One vector is turned by the same rotation once a tick. Each row is the vector after some number of ticks, and that number follows the row.
The counts run from 0 to 487.
[140 170 119 104 127  94 136 146 131 123 117 169 109 114 150 111 157 127
  98 159 139 159 120 127  78 120 116 128 156 113 148 142 161 107 138  92
 105 153 132  93  74 133 138 165 138 174  93 154 133 145 162 124 119 106
 138 121 126 117 102 129 163 118  66 109 138 137 134 121 122  98 133  62
 110 150 137 201 104  84]  206
[107 162  93 166 118 101 127 137 155 119 105 165 123  78 104 109 158 145
 135 132 125 167 105 160 119 160 140 141 145 138 159 130 105 146 130 106
 114 130 162 169  81 154 148 118 123 157 111 134 111 166 146 103 124 121
 152 112 141 100  91 127 140  94  89 140 173 131 118 169 115 151 150 126
 133 114 157 222 113 101]  43
[106 183  64 149 102 120 145 158 105 104  96 192 149  69 106 134 146 116
 129 173 140 148 114 117 124 129 122 128 142 129 155 129 141 125 135 114
 112 134 142 103  65 125 159 131 143 137 146 138 126 151 161 122 105 109
 126 117 156  92  95 117 142  90 101  81 142 119 127 135 115 132 149  84
 120 113 138 200  86 103]  388
[107 166  74 123 140 142 133 166 125 121  90 209 112  64 131 141 141 131
 137 135 141 163 105 118 115 141 113 140 109 126 146 125 129 124 133 108
 115 149 169  93  96 131 135 130 122 130 138 132 130 149 167 121  82 114
 124  89 160  77 105 133 134  95  80 122 168 133 140 153 127 123 133  79
 128 117 137 193  96 101]  11
[100 176 106 109 124 117 124 144 158 125  96 179 101 102 113 121 164 149
 131 113 138 185 107 131 101 157 124 138 126 121 140 139 119 126 127  90
 128 131 185 160 118 156 137 137 111 151 142 145 112 160 149 101 111  97
 149  73 157 105  92 155 129  76  55 133 155 158 132 169 132 139 114  86
 148 135 140 184 105 111]  484
[138 160 109 120 141 122 159 175 131 115 108 185 128  58 146 113 120 141
 131 141 131 170  79 139  68 120 124 136 137 113 166 141 117 113 134 111
 110 146 131 101  92 115 147 132 136 143 109 115 150 146 146 112  82 140
 151  98 130  90 103 122 148 129  81 121 174 130 137 138  90 107 160  87
 110 108 109 199  98 122]  272
[106 160 118 131 129 157 162 148 113 111 104 187 157  45 114 133 125 120
 131 176 122 149 117 103  95 135 125 121 154 127 196 113 119 117 143 128
  93 121 143 117 112 148 136 125 102 123 102 128 131 143 148  95  92 116
 136 106 138  82 113 102 113  85  91  94 143 106 105 147  90  95 151 131
 139  69 113 187 111 124]  123
[125 133 124 125 133 134 112 107 133 133 128 160 131  94 108 115 118 152
  99 169 123 149 105  93 113 147 168 146 172 137 144 113 127 145 164  93
 133 152 114 165  93 149 143 132  90 134 103 159 126 116 170  93 135 125
 150  79 146  98  96 145  95  73  69 137 158 111 145 143 125  88 139 110
  95  81 138 208 123 120]  1
[102 174  85 146 136 108 155 175 145 124  74 193 123  66 123 127 165 123
 141 122 132 166 108 152 104 148 120 121 128 127 159 119 107 126 126 123
  93 129 179 115  90 157 131 128 124 153 115 121 113 184 142 111  84 103
 142 128 131  90 114 109 145 112  90 117 151 125 119 158 111 133 150 124
 146 131 145 206 114 100]  235
[113 168 153 114 120  91 173 149 153 105  96 172 131 124 115 115 162 102
 118 143 121 173  70 135  88 160 140  97 165  97 131 140 103 102 137 105
 124 125 139 162 125 148 150 124 122 154 140 111 113 190 128  83  90 130
 177 113 123 112 103 132 129  85  69 119 139 122 152 162  94 122 140 120
 143 124 125 183 115 144]  367
[ 95 159  87 140 116 128 121 119 123 126  78 162 137  88  92 119 157 161
 114 156 128 150 131 119 136 158 125 140 132 139 154 131 129 147 139 110
 106 150 158 169  91 149 127 142 109 151 106 156 110 154 175 104 132  94
 123  94 164  93  86 137 121  75  75 115 168 118 114 160 136 120 126 118
 114 103 150 200 114  85]  450
[ 86 166  88 129 114 139 130 121 118 116  69 165 143  88  85 131 157 143
 120 166 129 151 118 115 152 153 129 139 140 133 150 129 123 149 129 117
 107 147 159 170 103 145 129 136 104 144 110 146 105 159 175 108 119  99
 124  85 159  85  83 135 111  65  80 113 158 109 120 159 140 120 124 119
 127  97 141 195 115 103]  449
[132 142 127 111 163 131 137 134 154 144 108 171 113  65 150 113 114 140
 118 158 120 163  96 119  83 124 153 153 156 124 175 106 113 122 135 101
 104 146 143 120 121 149 116 144  90 132  64 131 141 129 154 109  88 120
 164  92 120  73 117 130  97 111  70 144 150 120 131 135 112  69 148 125
 126  87 119 207 132 116]  342
[ 96 174 120 124 124  87 169 122 128 108  60 151 141 125  97 116 176 134
 103 157 126 160  95 141 127 153 130 112 137  99 120 154 113 127 124 111
 108 157 150 186 111 134 137 145 121 166 120 126 111 197 166 111 110  99
 151 102 145  98  79 138 130  83  71 118 149 109 146 158 127 112 123 118
 118 127 144 183 129 111]  110
[132 178 108 112 117  98 106 138 140 116 118 182  95 103 139 138 162  83
 117 181 134 134  99 109 125 128 146 142 184 132 114 125 158 130 145  84
 113 133 149 106  78 137 160 131 137 145 132 159 122 141 158 102  92 131
 133 135 137  97 103 134 144  94  85 121 124 132 153 125 132 121 147  86
 139 125 153 227  90 101]  136
[117 134 128 148 141 110 163 141 147 132  92 158 115 109 128 108 157 156
 100 130 123 174 109 162 101 167 116 110 120 108 149 133 112 127 148 114
 115 163 143 162  95 168 126 136 109 162  95 132 111 195 167 110 118 112
 166 103 129 107 103 126 140  98  47 157 166 116 144 176 112 107 129 129
 111 140 160 187 138  98]  301
[108 161 163 108 121 129 157 117 126 124  90 158 152 113 108 127 157 140
 102 171 111 155 124  95 103 170 139 102 175 112 163 120 126 121 160 117
 103 132 127 171 134 164 127 140  88 144  99 148 108 169 154  67 127 105
 150  97 128 111 104 122 112  68  60 107 139 111 127 152 111  86 132 141
 122  92 125 169 128 131]  184
[136 173 109 100 142 126 159 177 122 128 115 187 140  71 140 116 122 157
 129 137 130 176 112 111  40 127 124 125 145 113 184 126 129 101 147 105
 104 136 128  86  91 141 133 143 117 146 103 135 144 127 141 111 104 109
 154  97 121 109 119 116 143 126  76  96 149 141 119 126  95  93 144  78
 103 120 111 178 112 130]  275
[108 172 143  99 123 113 170 145 147 114 137 190 133 114 120 128 138  93
 106 166 123 161  88 103  78 139 155  93 178 107 136 100 116 109 147  88
 141 115 130 119 118 169 158 112 101 124 148 128 121 154 128  99  96 117
 182 106 116 123 133 120 106  79  72 100  89 129 156 143 100 106 131  98
 140 125 129 166 125 156]  28
[139 149 150  94 135 119 143 149 135 134 124 189 131 111 126 125 132 132
 114 142 118 165  86  84  68 161 166 117 187 111 131 112 128 112 172 101
 122 136 112 144 111 145 150 122 106 137 131 141 133 138 138  57 108 141
 166  91 127 114 111 146 112  98  66 128 145 127 161 139 105  95 151 107
 104  92 119 183 109 159]  404
[134 166 159  80 133 108 145 143 145 125 108 168 118 127 131 114 152 153
 103 128 132 182 100 120  68 158 131 114 155  97 134 150 135 108 151  93
 119 148 138 151 127 142 129 153 109 161 117 145 124 153 153  81 124 109
 160  80 135 124  99 151 138  96  36 123 158 150 148 151 120  96 118  83
 117 131 121 167 111 123]  146
[126 183 103 112 118 114 145 148 121 105  98 185 114 100 143 124 149 107
 107 176 144 154 104 130  98 114 102 125 131 108 142 152 158 108 123  98
 111 155 145  88  87 123 140 153 142 154 113 141 140 157 169 135  89 105
 136 106 144 103  94 122 166 105  62 102 143 127 144 138 119  99 128  59
 123 136 126 190  91  85]  204
[130 186 108  98 123  89 139 147 113 123  83 167 126 124 129 128 178 128
 103 168 138 150 120 114 100 136 124 122 167 115 124 142 163 116 140 105
  88 154 139 111  77 128 138 166 140 174  98 151 125 151 169 109 115  98
 132 131 136 104  89 127 160 110  73  86 132 122 130 110 132  91 142  84
 104 139 137 203 107  94]  394
[145 130 129 126 144 112 116 143 155 135 110 175  87 100 145 118 149 145
 114 126 129 167  95 141  99 160 135 139 133 120 129 136 132 129 149  96
 118 165 149 142  90 137 134 135 114 148 106 148 126 159 159  95 109 135
 153  91 146 105  93 149 143 108  56 172 190 137 159 162 122 106 142 104
 106 122 147 220 107  99]  78
[ 98 166 118 140 112 106 143 127 139 122 128 167 150  98  82 114 143 134
 114 159 116 164 106 100 104 166 175 117 195 131 151 110 108 136 157 101
 130 112 124 182  99 175 162 113 101 139 138 148 107 139 129  81 139 109
 162 106 135 116 108 134  97  70  90 104 126 121 129 147 109 134 141 130
 124  89 139 195 119 146]  442
[ 99 169  73 128 129 138 125 161 131 137 127 213 114  84 119 133 143 127
 119 147 137 161 134  95  93 140 128 117 142 131 156  87 142 124 152  94
 131 133 167  76  81 193 140 129 109 139 128 156 118 134 152 124 112  86
 144 111 137 106 134 115 127  99  80 100 104 142 127 136 129 128 123  70
 131 143 157 175 118 110]  352
[104 164 108 151 100 147 170 143 114 107 144 182 164  72 106 121 118 124
 102 190 121 155 136 112  84 131 122  98 158 128 198 108 132 114 159 114
 121 117 119 104  88 169 150 124 109 135 108 149 122 149 136 119 129 101
 150 110 130 123 127  87 129  79  80  74 120 113 112 145  87 114 127  96
 126 101 134 177 111 117]  314
[115 141 136 117 153 118 136 126 173 135 126 154 102  81 135 102 116 144
 118 147 124 171  94 131  69 126 163 157 162 131 178 109  96 131 132  90
 123 131 150 155 125 170 129 136  86 141  82 138 132 126 137 106 109 112
 176  84 113  96 126 136  98 101  67 152 142 133 123 154 101  99 134 123
 132 101 131 204 131 118]  154
[143 158 136 123 138  99 172 154 152 131 137 184 110 111 155 115 137 105
  99 155 127 165  84 126  63 125 147 104 177 111 132 105 127 103 153  91
 127 141 119  86  91 164 160 123 119 147 111 125 133 158 139 112  95 129
 180 126  99 114 132 110 137 122  69 130 109 120 165 130  97  91 150  94
 113 146 136 193 125 129]  23
[122 169 131  90 134 108 160 146 144 122 132 183 137 111 121 115 122 125
 109 152 125 172  70  94  62 140 169 113 180 106 131 113 109 110 153  84
 145 126 117 134 111 151 158 120 101 134 144 129 135 130 136  93 109 125
 179  88 122 117 117 140 102  95  77 112 115 137 158 134 103 102 143  88
 110 113 114 169 117 164]  216
[ 92 147  85 143 145 122 116 122 163 143 104 160 103  91 105 120 148 151
 114 143 132 165 116 130 123 148 160 152 142 140 143 102 103 152 130  87
 131 148 170 165 102 183 128 132  91 146 100 146 114 144 162 123 117  88
 151  91 138  82 107 136  95  88  75 154 138 127 133 158 143 120 123 122
 129 125 161 206 141  98]  227
[126 170 103 122 114 131 110 126 126 122 124 180 113  89 131 134 153  94
 101 200 136 124 126  96 138 117 135 145 174 135 148 110 166 142 145  85
 110 142 154  95  79 154 140 145 123 132  96 170 128 129 172 115 107 103
 125 122 134  96 106 117 136  85  81 106 116 116 136 126 142 102 130  85
 140 114 154 215 105  83]  132
[103 149 130 146 125 140 150 101 146 117 121 144 140  83 100 106 126 148
 100 173 120 154 127 133 104 138 144 135 159 134 199 115 105 136 140 107
 116 136 138 172 109 170 131 142  89 146  70 148 118 146 152 110 134  93
 156  91 127 101 104 110  99  80  68 125 141 110 108 159 106  94 124 136
 132  89 136 201 134 101]  377
